0: tensor([619, 415, 521, 487, 536, 712, 331, 382, 531, 424, 592, 542, 564, 665, 566, 422, 525, 474, 433, 578, 310, 425, 510, 465])
1: tensor([467, 382, 562, 584, 479, 361, 561, 525, 523, 404, 587, 492, 513, 591, 451, 608, 543, 617, 610, 427, 446, 548, 579, 523])
2: tensor([513, 356, 528, 498, 478, 608, 345, 450, 447, 499, 517, 562, 536, 475, 613, 503, 477, 531, 388, 530, 508, 520, 463, 563])
3: tensor([446, 657, 466, 460, 584, 419, 515, 513, 518, 459, 373, 540, 533, 486, 458, 546, 499, 537, 519, 560, 556, 487, 530, 460])
4: tensor([491, 462, 413, 446, 448, 293, 593, 765, 470, 379, 433, 770, 461, 378, 436, 333, 469, 352, 715, 329, 539, 503, 580, 438])
5: tensor([509, 470, 517, 507, 289, 607, 300, 398, 391, 668, 467, 400, 440, 457, 550, 521, 448, 533, 429, 561, 546, 521, 278, 585])
6: tensor([504, 425, 462, 584, 584, 199, 459, 480, 434, 448, 506, 458, 553, 519, 324, 527, 476, 526, 665, 503, 526, 514, 384, 521])
7: tensor([474, 599, 527, 447, 609, 549, 450, 361, 537, 493, 562, 594, 457, 718, 579, 679, 575, 521, 513, 507, 282, 491, 431, 391])
8: tensor([449, 522, 504, 459, 453, 571, 438, 435, 391, 551, 426, 433, 495, 496, 484, 369, 477, 515, 387, 586, 559, 489, 460, 542])
9: tensor([459, 617, 457, 479, 529, 524, 661, 455, 486, 480, 489, 377, 513, 466, 534, 563, 496, 550, 522, 581, 529, 481, 538, 456])
10: tensor([648, 591, 618, 557, 580, 371, 608, 476, 563, 381, 449, 454, 509, 557, 520, 632, 455, 575, 785, 522, 452, 469, 499, 488])
11: tensor([513, 401, 478, 579, 560, 451, 482, 408, 425, 490, 610, 443, 502, 494, 488, 423, 536, 496, 436, 547, 414, 491, 466, 536])
12: tensor([493, 558, 503, 436, 503, 560, 549, 480, 423, 478, 487, 491, 518, 503, 517, 524, 533, 501, 380, 467, 552, 408, 463, 466])
13: tensor([485, 555, 484, 446, 422, 575, 422, 412, 401, 562, 428, 437, 513, 426, 451, 422, 534, 479, 368, 558, 619, 446, 387, 525])
14: tensor([465, 427, 480, 491, 538, 516, 457, 465, 457, 476, 537, 432, 517, 465, 541, 568, 484, 512, 469, 525, 399, 483, 432, 551])
15: tensor([433, 359, 563, 397, 344, 662, 386, 388, 387, 531, 363, 414, 491, 492, 755, 210, 484, 581, 368, 595, 697, 488, 543, 437])
16: tensor([600, 181, 505, 578, 641, 478, 410, 314, 456, 392, 624, 469, 615, 532, 509, 476, 415, 614, 508, 653, 239, 540, 369, 614])
17: tensor([484, 479, 468, 570, 541, 410, 562, 499, 448, 488, 608, 492, 543, 532, 435, 469, 489, 487, 451, 447, 402, 477, 462, 513])
18: tensor([535, 294, 492, 616, 572, 535, 498, 398, 396, 423, 643, 386, 613, 578, 438, 397, 456, 629, 414, 568, 328, 511, 446, 582])
19: tensor([472, 570, 546, 484, 567, 517, 394, 460, 516, 499, 448, 438, 511, 506, 529, 491, 502, 540, 365, 496, 472, 489, 468, 446])
20: tensor([520, 661, 506, 554, 380, 632, 683, 759, 528, 744, 146, 460, 479, 420, 561, 483, 670, 402, 456, 387, 793, 431, 680, 467])
21: tensor([495, 733, 400, 509, 307, 459, 928, 547, 669, 473, 615, 601, 478, 637, 423, 569, 310, 572, 685, 391, 263, 601, 747, 419])
22: tensor([616, 384, 597, 604, 439, 765, 352, 392, 742, 688, 493, 536, 436, 513, 529, 514, 529, 363, 489, 539, 563, 730, 310, 509])
23: tensor([454, 530, 488, 482, 554, 463, 548, 447, 430, 467, 452, 465, 526, 480, 482, 587, 501, 500, 450, 464, 561, 492, 522, 532])
24: tensor([498, 395, 483, 464, 616, 456, 386, 394, 615, 444, 576, 372, 516, 721, 474, 444, 532, 574, 442, 624, 403, 555, 378, 550])
25: tensor([510, 595, 502, 487, 363, 328, 557, 540, 459, 662, 367, 526, 470, 478, 507, 511, 488, 490, 548, 466, 706, 542, 577, 511])
26: tensor([473, 712, 515, 570, 515, 552, 492, 576, 552, 568, 305, 548, 410, 282, 506, 450, 571, 347, 561, 447, 723, 445, 583, 501])
27: tensor([429, 429, 503, 511, 627, 511, 505, 348, 449, 414, 532, 470, 509, 509, 480, 448, 511, 568, 469, 561, 445, 528, 507, 559])
28: tensor([423, 470, 485, 579, 464, 515, 564, 509, 455, 555, 689, 454, 539, 566, 468, 526, 507, 583, 458, 437, 349, 439, 570, 495])
29: tensor([457, 659, 433, 321, 581, 580, 456, 554, 581, 461, 528, 471, 463, 525, 611, 604, 564, 538, 414, 497, 529, 428, 424, 453])
30: tensor([535, 354, 461, 525, 520, 540, 418, 406, 452, 449, 553, 442, 528, 544, 532, 473, 481, 474, 481, 540, 406, 451, 446, 588])
31: tensor([391, 660, 605, 383, 446, 665, 387, 557, 655, 502, 430, 450, 312, 649, 596, 564, 563, 547, 504, 552, 452, 576, 302, 270])
32: tensor([585, 221, 338, 652, 593, 462, 280, 427, 678, 458, 663, 661, 508, 566, 424, 722, 508, 478, 563, 576, 403, 529, 373, 591])
33: tensor([484, 508, 455, 315, 490, 619, 411, 422, 465, 482, 456, 493, 464, 514, 499, 448, 543, 579, 446, 480, 599, 455, 426, 437])
34: tensor([436, 624, 551, 477, 276, 380, 511, 541, 519, 626, 423, 620, 559, 483, 466, 482, 562, 595, 545, 421, 695, 460, 526, 481])

tensor([503, 446, 450, 446, 540, 507, 431, 483, 462, 470, 537, 491, 499, 524, 465, 567, 478, 472, 412, 533, 446, 447, 404, 506]) -> 14
tensor([468, 605, 522, 436, 425, 571, 432, 473, 532, 516, 433, 407, 445, 571, 591, 490, 534, 441, 386, 572, 550, 509, 422, 409]) -> 19
tensor([519, 325, 516, 506, 632, 469, 515, 578, 573, 497, 628, 509, 483, 421, 511, 595, 618, 428, 599, 570, 360, 450, 497, 564]) -> 14
tensor([539, 399, 413, 522, 692,  61, 393, 578, 502, 493, 550, 489, 572, 614, 261, 564, 369, 632, 846, 428, 502, 646, 416, 569]) -> 6
tensor([469, 676, 545, 305, 375,   0, 552, 906, 501, 717, 306, 565, 507, 459, 258, 457, 649, 414, 843, 299, 373, 377, 444, 199]) -> 4
tensor([801, 461, 485, 575, 656, 557, 416, 400, 404, 363, 649, 597, 599, 752, 718, 437, 590, 637, 640, 439, 284, 444, 557, 580]) -> 0
tensor([587, 512, 508, 482, 357, 298, 516, 875, 487, 645, 357, 829, 387, 262, 504, 372, 472, 221, 763, 242, 609, 612, 498, 444]) -> 4
tensor([457, 619, 478, 603, 465, 739, 470, 641, 468, 520, 274, 613, 575, 348, 656, 459, 414, 379, 389, 441, 873, 447, 634, 453]) -> 26
tensor([449, 525, 552, 526, 543, 439, 491, 465, 482, 457, 468, 421, 578, 490, 470, 562, 501, 527, 493, 526, 523, 502, 544, 503]) -> 23
tensor([497, 496, 434, 557, 419, 603, 645, 562, 488, 564, 665, 513, 534, 584, 543, 557, 439, 558, 429, 507, 323, 517, 547, 526]) -> 28
tensor([529, 499, 559, 513, 559, 458, 533, 447, 459, 440, 487, 460, 566, 552, 488, 550, 506, 530, 555, 489, 579, 457, 528, 473]) -> 23
tensor([616, 217, 481, 507, 635, 374, 580, 535, 625, 466, 661, 505, 633, 607, 488, 680, 565, 470, 554, 559, 463, 456, 573, 608]) -> 1
tensor([465, 537, 450, 590, 572, 379, 591, 545, 545, 538, 604, 644, 496, 401, 484, 488, 468, 552, 552, 465, 359, 538, 475, 302]) -> 17
tensor([499, 490, 540, 498, 581, 435, 506, 500, 497, 435, 527, 485, 494, 500, 459, 607, 527, 544, 457, 499, 508, 485, 466, 519]) -> 23
tensor([480, 575, 472, 442, 427, 413, 621, 596, 442, 505, 559, 570, 472, 506, 406, 453, 440, 463, 486, 453, 485, 499, 540, 492]) -> 17
tensor([393, 613, 600, 594, 326, 923, 654, 510, 442, 535, 355, 539, 514, 287, 507, 331, 355, 296, 373, 421, 931, 495, 596, 344]) -> 26
tensor([702, 437, 499, 406, 154, 816, 355, 411, 527, 735, 426, 324, 608, 467, 702, 274, 521, 562, 482, 600, 696, 506, 421, 319]) -> 15
tensor([462, 514, 474, 427, 465, 365, 563, 711, 394, 536, 472, 575, 466, 401, 501, 422, 518, 427, 566, 417, 567, 531, 435, 547]) -> 25
tensor([595, 792, 438, 525, 440, 357, 790, 668, 493, 522, 522, 669, 473, 344, 413, 514, 455, 391, 746, 311, 298, 690, 664, 443]) -> 21
tensor([451, 525, 503, 560, 532, 445, 552, 566, 493, 513, 589, 465, 532, 521, 435, 524, 478, 487, 427, 526, 433, 522, 533, 557]) -> 17
tensor([465, 474, 457, 533, 568, 379, 527, 463, 476, 447, 454, 470, 505, 503, 382, 577, 458, 526, 506, 542, 536, 498, 483, 495]) -> 23
